(in the rows, 128 means zero)
These are runs of 7 systems, one row a step. Runs of the same system follow the same rule from any start.
q_483, path 1:
[[112 160 156 156 116 193 127 120 174 119  85  91  91  96 106 134 160 114
  170 121 129 107]
 [130  95 142 175  64  95 131  81 119 155 135  97 172 128 157 105 123 154
   87 122 150 151]
 [131 108 122  90 126 147  68 124 157  92 113 111  56  89 113 144  78 147
  138 132 160 109]
 [165  88  71 152 107 121 191 150 113 122 110 138 135 121  96 140 170 147
   87  97 134 157]
 [169 125 125  73 165  90  88 135  93 136 157 164 112 154 141 128  62 126
  111 163 137 130]
 [115 165  81 122 185 171 169 186 132 125 116 150 119 129  97 133 188 136
  154 116 114 117]
 [129 163 154 133 140  75 151  93  92 164 151 132 174 160 168 119 121 100
  109 158  79 163]
 [ 84 179 175 112 139 175  97 146 175 134 117 135  93 128 136  98 134 138
  187 129 133  93]
 [ 80 118 127 180  74 105 171  90 143 131 125 104 185 104 136 139 159 133
  114 111 101 142]
 [136  99 185  89  89 132  82  95 151 104 129 131  76 130 142 116  69 110
  135 126 164 129]
 [130  83  71 168  95 162 139 166 148 109 114 148 139 100 101 158 167 158
  128  98 163 101]]
q_483, path 2:
[[169 121 175  86 139 107 110  83 116 107 127  95 137 118 115  85  72 127
  168 103 146  87]
 [106  86  64 154 101 149 108 189 135  96 115 106 107 133 169 141 177 151
  137 100 114 147]
 [205 115 159 128 135  63 137 110 115 137  95 113 149 131  98 144  68  99
  121 127 103  98]
 [ 92  96 103 103 160 161 104 199 121 109 127 123 105 170 151  78 155 147
  123 106 155 114]
 [143 139 114 170 145  82 142 128 132 140  91 112 156 121 108 192 111  79
  101 162  64 112]
 [119 127 189 101 158 160 129 135 115 141 125 117 111 176 127  41 137 115
  112 118 167 120]
 [ 78 146  94 192 116 133 100 144 163 149 110 113 147 104 140 184 136 132
  107 182 106 111]
 [139 131 195 104 136 132 164  60 113 130 117  96 108 119  87  86 117 105
   94 116 152 135]
 [ 99 117  91 161  86 160  84 162 164 145 134 151 102 129 163 147 137 171
  104 167 165 153]
 [158 141 134 110 142 102 167  66 112 126 122 126 133  71  51 151 101 132
  108 125 135 105]
 [124 111  91  99 120 159 124 154 117 121 168 157  86 159 171 103 149 151
  108 134 163 198]]
q_128, path 3:
[[152 188 121 154 123 140 153 115 169 168 110  86  96 126 150 106 141 170
  133 159 121 190]
 [108 146 158 118 127  78  90 105  82 172 115 128 117  79 113 107  99 196
  120 128 106  94]
 [ 87 144 108  81 128 101 169 150 187 107 140 129  61 124 123 135 133 158
  122  92 129 156]
 [123  87 142 115 108 102 156 145 108 146  85 213 143 115  77 106 112 136
   93 135  91 141]
 [100 129 125  81 162 128 141 160 139 102 186 186 130 161 113 152 134  96
  122 105 179  83]
 [124 121 106 132 128 175 163 111 125 100 117 172 175 132 121 134 142  68
  145 168  87 173]
 [164 149 174 146 115 144  94 106  73 151 177 153 139 155 158 149 142  87
  136 132 168 102]
 [138 167  99 140 123 174 117 107 169 111 144  98 158 116 169 118 134 150
  211 149 128 151]
 [155 115 148 158  76 100  96  88  63 139 122  92 100  91 155 144 140 149
  135  92  99 134]
 [177 129 103 112 114 102 124 169 179 127 129 109  93 144 156 102 105 194
  158 101 161 135]
 [117  80  96 124 137  91 133 156  93 109  78 117 137  89  92 122 131 162
  130  93  71  98]]
q_234, path 4, 11 rows:
[[146 149 125  88 143 140 123 117  93  84 162 145 116 139 159 156 146  71
  193 103  92 144]
 [189 159 146 165 111 125 151 148 130 148 128 129 178 174 171 113 158 113
  187 110 112 130]
 [113 119 149 124 138 105  82 127 110 102 128  84 170 135 166 104 112 116
  194 101  92  73]
 [141 106 125 152  92 125 141 150 177  92  95  62  99 142 164 130 152 112
  162  75 101 138]
 [156  63 159 162  88  91 101 158 122 143  70 110 147 145 138  96 105 137
  118 107 111  97]
 [102  65  98 117 147 118 107 177 150  78 103  86 105 135 112 144 125 114
  104  92 143  74]
 [142  73 110 161 121 116 157 147 122 128  77 113 119 147 109 144 138  85
   49 139 103 159]
 [125 116 149 133 172 125  91 157 105 158 118 119 113 164 115 121 112 106
   57 159 162  82]
 [ 76 148  94 149 179 151 153 122 155 130 118  76 142 124 101 140 144 112
   74 172 130 129]
 [105 158 172 141 120 125 118  79 110 177 120 105  87 125 135 117 121 126
   65 174 128 163]
 [101 170 131 135 141 162 113 124 178 163 132 124 116 103 108 114 113 188
  120 171 187 112]]
q_128, path 5, 11 rows:
[[123 109 170 115 106 142  96  88  65 140 110 201 144  94 105 113 103 114
  130 162 103 137]
 [121 174 116 121 115 144 147 142 162 120 203 155 111 142 152 172 168 135
  155  92 190 116]
 [157 102 107 126 101 136 131  80  97 111 110 156 175  90 123 110 103 135
  163 151  78 179]
 [164 138 133 119 113 120  99 158  86 130 177 147  77 145 158 168 162 137
  145  75 174  99]
 [172 133  73 123 137 122 165 137 158 102 105 117 181 128 138 101 112 153
  188 135  86 165]
 [140 100 153 120 129  95  86 148  36 122 128 117  89 137 145 142 147 109
  124  76 105  92]
 [164 146 107 131 142 120 166 182 215 121 110 104 143 180 152 109 120 127
  168 124 124 137]
 [101  82 166 138 137 116  91 123  63 121  83 107 154 117 116 101 128 106
  125 112  81  75]
 [123 132 135 139 120 125 138 159 216 112 140  83 100 185 167 149 132  95
  113 116 166 123]
 [118  86 148 165 117 158 112 107 122 137  54 117 178  98  92  80 108 128
  123 162 105 111]
 [ 91 122 125 144 127 118 103 127 144 120 174  74  96 145 154 174 141 115
   78 111 197  91]]
q_565, path 6:
[[144  51 113 116 141 142 138 127 115  77 121 126 174 133  85 120 111  94
  109 109 163  87]
 [137  86  87 148 142 145  88 160  91 103 136 101 108 158 162 176 147  78
   87 143 132 129]
 [202 145 125 172 170 141 121 127 120 150  86  68 159 135 110 133 115 106
  131 165 126  89]
 [ 95 154 128 133 172 120 104 105  71 144 141  41 124 136 163  94 149 144
  104 136 110 133]
 [128 175 144 148 122 106 124 115 179 154  74  71  83  99 123 138 102 149
  132 160  80 140]
 [ 88 130 172 123 120 109 157 125 128 168 104 129 115 119 106  54 136 191
   95 103 137 131]
 [ 54 124 111  94 121 100 127 143 187 117 138 167  98 110 114 155  97 149
   94 144 132 128]
 [138 106 143 112 119 159 187 141 143 129 107 206 112 132  59 118 146 105
   90 122 158 141]
 [116 129 104 125 140 143 110 152 114 141 189 200 160 160 144 157 129 115
  100 167 180 118]
 [165 163 112 112 165 194 147  95 120 100 146 148 141 116  99 153 137  78
  161 161 143 134]
 [170 167 128 165 108 143 124 100  72 162 169 124 140 146 186 135 170 127
  143 136 138 171]]
q_234, path 7, 11 rows:
[[156 110  88 125 119  90 129 131 160 128 128 175 179 139 140 149  66 124
  125 184 105 161]
 [119 142 166  94 157 166 125 138  71 115 125 155  82 118  94 119 177 101
  150  87 128  93]
 [137 136  81 158 119  98 160 137 169 135 172 126 195 168 182 147 128 125
  123 151 133 162]
 [126 134 194 108 145 159  86 100  86 121  88 132 107 112 112 101 110  88
  164 137  93  97]
 [121 142  91 166 106 125 157 154 171 128 169  82 144 154 179 134 177 162
  133  90 169 132]
 [144  94 161 124 111 113  93  86 115 120  68 126 145  96 110 110  62 109
  140 162  77 128]
 [122 122 109 128 122 144 131 178 131 116 151 103  69 145 142 134 186 160
  129  61 183 104]
 [159  89 101 146 119  84 144 113 139 129  89 141 189 117 106 140  72 116
  106 172  84 146]
 [116 128 150  87 161 152 104 162  79 117 135 129  48 146 120 118 162 116
  113  88 151 102]
 [143 138  78 175 137 105 173 146 181 147 125 127 193 150 134 156 122 122
  107 175 118 146]
 [ 92 136 196  92 157 138  91  97  66 131 115 125  91 120 116  90 121  99
  118 132 108 108]]
q_106, path 8, 11 rows:
[[ 93  94 122 162 124 164 143 170 142 117 111  92 127 135 114 107 186 143
  106  77 176  81]
 [149  70 108 136 124  90 110  99 138 109 110  82 142 135 133 149  64  95
   68 171 127 145]
 [137 133 135 138 161 188 115 172 113 153  86 128  70 130  89 111 160 140
   99 138 165 109]
 [125 145  83 163 157  81 150 113 132 150 148  75 186 133 132 155 119 137
   75 167 127 125]
 [121 166 169  88 167 155 107  98  97 148 107 128  58 112 101 102 114 117
  109 166 118 145]
 [101 188 117 178 112 105 169 146 169 182 146 121 147 131 147 150 168 169
  115 136 132 133]
 [ 99 137 167  75 136 107 119  60 114 126 136 154 133  89  99 101  63 134
  123 156 120 133]
 [ 89 154 120 130  88 149 160 153 159 137 155 177  69 126 139 157 186 145
  124 100 154 157]
 [157 108 127 127  97  98 142  93 129 134 135 193 196 100 102 137  76 137
  135 152 127 131]
 [112 126 110  74 143 176 119 144  91  90 182 176  83 131 130 133 167 123
  147  94 170 130]
 [193 132  90 170  99 114 155 121 133 123 131 150 174 125 141 184 132 103
  163 142  92 157]]
q_210, path 9 (11 x 22):
[[114 159  73 136 160 116 162 188 160 132  97 146 112 129 108 176 153 126
  123 146  71 140]
 [110 156 197  97 155  86 174 112 125 164 120 150 138 159 107  82 107 105
   96 135 105 128]
 [ 37 156 134 132 137 173  95 163 164 128 137 157 116 140 156 135 153 113
  146 153 114 113]
 [113 137 183 161  83 144 179  64 159 136 119 139 162 107  99 128 140  90
  122 133 132 137]
 [ 93 108 155 129  87 167  62 115 119 132 168 150 112 137 177 105 124 147
  125 141 190 127]
 [160 116  83 156  99 168 140  93 141 101 137 137 151  72  96 184 136 132
  149 132 162 124]
 [182  99 119 102 120 110 121  92  55 131 166 121 111 137 153 100 120 155
  100 115 166 175]
 [180 155  55 117 159 126 104 170 119 122 137 149 120 110 132 177 119 159
  178 145 115 118]
 [165 149 122  97 172  83 197 110  74 128 130  98 136 133 110  94 148 136
  129  89  93 149]
 [112 157 125 102 145  95  92 182 137 136 120 138 106 162 184 121 113 134
  173 138  61 136]
 [116 150 166 138 134 126 188 143 160 128  83 129 153 121  84 106 156 116
  169  85  92  84]]
q_190, path 10, 11 rows:
[[115  84 163 115 104 164 158  77 108  91 141 117 150 127 121  71 147 106
  129  86 167 141]
 [154 100  97 150  75 144  71 137 132  99 146 143 117 126 184 183 125 118
  166 131 134 145]
 [209 109 133 128 141 149 157 111 101 102 105  94 142 117  84 112 135 112
  156  86 150  99]
 [143 107  72 127 141  96  93 146  87 107 158  80 131 155 201 132 125 142
  132 126 104 159]
 [198 161 146 134 158 107 137 155 139 138  68 100 102 122  92 144 118 115
  166 121  83  90]
 [ 88 119 119 129 158  83 138 158 111 148 126  79 156 166 165  65 140 167
  102 109 106 128]
 [103 142 155 132 126 101  98 153 188 135  74 128  95 123 119 164  82 106
  131 157  76 100]
 [ 81  96 163 144 118 136 171 150 141 148  96 130 133 142  97  71 161 143
   71 104 153 114]
 [ 80  94 122 141 101 127  68 124 161 120 135 148 142 123 144 169  80 108
   89 189 145 115]
 [130 109 144 135 128 193 152 119 124 118 105 135  88 109  61 135 164 105
   83 119 183 115]
 [145 116  84 157 115 126 103 106 100 146 177 133 167 135 163 152 123 142
   81 177 171 156]]
q_106, path 11 (11 x 22):
[[110 159 121 144 158 161 124 155  84 161 132 101  86 157 156 103 194 144
   99 134 129 153]
 [144 183 140 154 142  76 120 101 165 160 114  89 159 109 125 161  79 134
  134 174  99  99]
 [ 69 153 169  88 145 154 147 104 113 135 131 115  87 119 122  51 154 155
  118 111 136 151]
 [100 140 123 162  73  73 130 128 188 150 129 141 121 109 145 191 111 144
  107 141 108 133]
 [120 106 164  78 128 158 155 106 127 123 118 190 126 112  67  66 106 142
  121 122 169 127]
 [ 86 110  68 140 101 124 125 154 132 114 181 167 125 130 157 200 159 124
   98 128 141 149]
 [208 132 148 107 138 154 143  99 110 126 115 186 148 114  74 130  95  91
  148 157 138 125]
 [112 147  84 131 146 157 108 153  78 128 193 136 142 151 186 130 190 147
  147 118 152 137]
 [187 157 136 130 129 112 125  80 132 111 114 102 139  97 125 168  93  93
  187 141  82 124]
 [133 141 152 118 122 143 129 148  92 143 137 117 108 155 172  55 174 170
  166  79 135 144]
 [121 119 105 135 105  70 106 133 175 103 108  94 143 101 144 172  88 142
  167 115  82  98]]
q_565, path 12 (11 x 22):
[[164 145  97 158 123 160 191  95 129 138 123 153 189 101  98 123 148 135
  138 158 127 168]
 [137 159 156  91 125 117  78  99  60 142 192 157  88 127 165 138 126 137
  136 127 151 130]
 [166 166  74 130 128 152 167 140 186 106 122 124 139 108 127 136 139 161
  202 126 118 157]
 [139 117 164 113  98  77 130  92  35 144 151 164 136 116 140 114 135 139
  130  91  96 143]
 [146 136  99  93 131 120 111 184 197  92 136 137  96 152 159 138 104 143
  198 105 129 120]
 [122  89 135 145 108 105 172 124  83 118  99 155 190 114 100 113 156 112
  139  91  73 119]
 [131 107 150 100 127  98  78 164 145 107 155 125 101 188 185 145  95  85
  137 116 140 104]
 [126  97 108 168 133 176 144 152 149 104  68 111 184 117 102 111 153 108
  162 128 100 101]
 [116  98 173 144 114  86  94  96  82 130 156  78 128 159 170 142 119  79
   81 112 139 103]
 [138 112 104 150 141 184  94 155 193 107  65  75 113 124 125 109 107 137
  150 164 132 121]
 [102 111 148 170 114  93 140  91  73 153 121  76 142 102 111 131 157 141
   63 103 129 103]]
q_190, path 13:
[[189 138 128 140  89 166 132 141 142 125 161 170 122 171 170 141 150 100
  161 127 172 164]
 [159 127 120 135 143 162 109  95  72 104 131 121 194  98 124 111 135 124
  192 128 119  96]
 [151 142 120 120 122 107 139 107 126  92 159  58  93 145 185 146 150 109
  158  77 113 159]
 [206 132 135 148 110 123 119 155 123 151  69 130 132 127 135  95 114 162
  186 132  82 137]
 [ 94 112 128 110 149  69 116 149 122 106 134  70 147 132 146 106 119 152
  154  65 110  66]
 [125  95 115 122 118 104 143 163 187 106  62 113  93 146 134 128 104 104
  118 135  67 170]
 [123  85 173 149 118 103 112 183 104 159  91 160 145 153 107 106 130 128
   95 106 131  61]
 [ 73  97 103 132 160 145 113 145 190  92 125  86 154 157 133 138 105  87
   93 159 150 101]
 [123 109 160 171 108 156 120 116  89 153  79 125  91 115  99 147 153  88
   59 155 116 139]
 [146 141 134 168 130 147  98 129 146 165 161 104 148 147 146 128 121 149
   95 163 216  90]
 [105 141  98 128 156 167 109  73 110 117 114  84 108  63  96 140 118 146
  110 175 124 145]]
q_210, path 14:
[[134 131 121  79 165 162 166 128 169 100  76 150 129 115  75  82  99 127
  162 150  98 154]
 [ 81 122 150 145  96  89 138 168  88 163 140 171 111 152 153 141 183 126
   97  93  97 129]
 [128 137 143  95 145 150 138 125 206  98 138 159 168 150 118 120  79  90
  169 157 148 106]
 [ 86  99 144 164 110 174 122 120  52 133 122 133 135 126 134 108 198 104
  105 111 123 128]
 [170 144 139 145  98 109 110 105 188 123 164 117 146 150 171 173  85  97
  150 149 165 121]
 [139 107 124 137 146 193 103 105  63 127 104 105 140  93 102  76 154 158
  135 128 152 109]
 [149 131  88 147  97  65 124 116 145 118 162  80 105 125 174 198 120 134
  114 109 122 148]
 [191 121 129  97 164 152 122 138 120 137  76 133 116 114  87  64  92 169
  150 147 132 128]
 [ 82 128  84 133 134  67 142 171 103 127 150 116 114 125 146 173 169 154
  100  85  94 116]
 [160 137 150  77 156 121 157 127 183 109  89 144 122 152 102  94  67  93
  146 158 102 154]
 [ 67 131 142 159 127 135 127 186  89 160 121 163 126 144 134 119 196 140
  109 106 108  97]]

Name the system that made each run.
path 15 (2 x 22):
[[ 72 102 166  97 142 101 140 111 113 131 147 149 133 133  89 106 109 125
   60 115 169  88]
 [ 91 120  89 127 122 178 119 155 175 117 138 181 105 134 126 167 130 109
   94 185 151 166]]
 => q_190
path 16:
[[178 143 123 163 132 155 171 105 104 141  71 111 138 104  91 123 149 115
  133 154  72 169]
 [126 155 155 115 149  89  82 133  83 167 180 114 123 164 176 112 118 150
  112 129 161  95]]
 => q_128
path 17:
[[116 189 130 111 154 123 137 126 134 167 163 195 142 110  94 152 117 156
  129 159 157  97]
 [ 88 169 113  96 138 142 170  77 109 115 185 168 141 111 129 135 151 117
  129 141 119 184]]
 => q_106
path 18 (2 x 22):
[[113 140 156  95 117 104  88 147 177 113 129 129 106 162 192 114  85 116
  180 134  94 138]
 [120 111 181 164  76 133 151 143 141 129  77 130 130 111 109 112 168 127
  162  65 107  89]]
 => q_128
path 19, 2 rows:
[[ 56 153 154 112 148 110 135  79 161 133 154 122 153 125 121 136  91  97
   84 177 128 122]
 [ 85 144 170 132 100 195 132  97 142 142 116 171  80 104 103 122 147 115
  106 161 149 154]]
 => q_128
path 20, 2 rows:
[[175 146 107 150 139 159  78  78  87 135 135 113 165 107 146 145 105 118
  151 197 122 137]
 [176 180 129 142 137 116 129  98  87 149 155  63  91 107 142 139 160 167
  145  94 152 122]]
 => q_210
path 21, 2 rows:
[[135 156 114 143 110 179  98 106 139 128 117 101  80  67 117 138 146 189
  166 126 157 125]
 [146 112  96 124  86  80 157  89 125 131 137 117 126  91 126 121 115 197
  108 106 126 178]]
 => q_210
path 22 (2 x 22):
[[106  74  94 110 148 151 149 171 143  78  73 149 128 126  83 131 137  86
  124 122  84 126]
 [147 111 160 165 125  98 128 158 107 157 134 136 148 188 140 152 137  70
   76 126 142  88]]
 => q_565
path 23:
[[ 86 140 150 115 146 162 111  83  38 131 170 141 118 110 125 127 169 107
  105 129 141 127]
 [160 194 113 140 112 132 139 118 187 150 156 150 121 138 166 164 117 132
  152 177 133 181]]
 => q_128
path 24 (2 x 22):
[[126 129  88 122 155 100 144 177 130 138  91 117  87 154 144 130 134 126
   92 151  62 181]
 [129 167 181 118 156  88 159 164 145 182  98 165 129 153  93 102 113 130
  113 138 112  93]]
 => q_483
path 25:
[[204 106 164 107 136 116 112 116  67 139  93 161 101 108  74 127  91 114
  114 130 132 101]
 [131 137  41 111 187 126 150 179 116 112 172 115 144 152 140 135 162 154
  119 117 152 127]]
 => q_234
path 26, 2 rows:
[[189 115  96 187 104 106 154 134  88 148 123 128 170 111 111 168 163 145
  128 100 128 105]
 [157 111 119  64 174  93  99 112 109  94 164  80 120 156 158  99  76 125
  137 120 149 127]]
 => q_210
path 27, 2 rows:
[[104 126 134  89 146  96  82  68  89 111 130 106 140  94 142 119  67 128
  139 162  80 140]
 [131 164 151 139  98 148 151 163 151 151 120 142  37 132 132 146 187 142
  130  87 144 143]]
 => q_128
path 28, 2 rows:
[[115 142 145 145 133 177  86 169 121 134 144 125 129 140 151 104 167 152
  178  99 174  61]
 [118 116 103 155 110 114 153  66 159  95 115  60 173  99 137 145 110 107
  134 142  90 156]]
 => q_190
path 29:
[[154  75 171 116 112 137 126 149  90 127 120 201 138 169 112 111 131  75
  110 113 144 109]
 [110 105  91 147 157 177 103 154 140  91 154 117 181 162 155 150 149  76
  144 147 155  91]]
 => q_190
path 30 (2 x 22):
[[103 190 171 124 153 119 161 144 192 141  97  95 118 145 127 104 136 121
  168 111  91 104]
 [ 47 116 182 139  89 117 142 107 144 149 115 144 157 136 148  78 131 127
  107 135  98 147]]
 => q_565
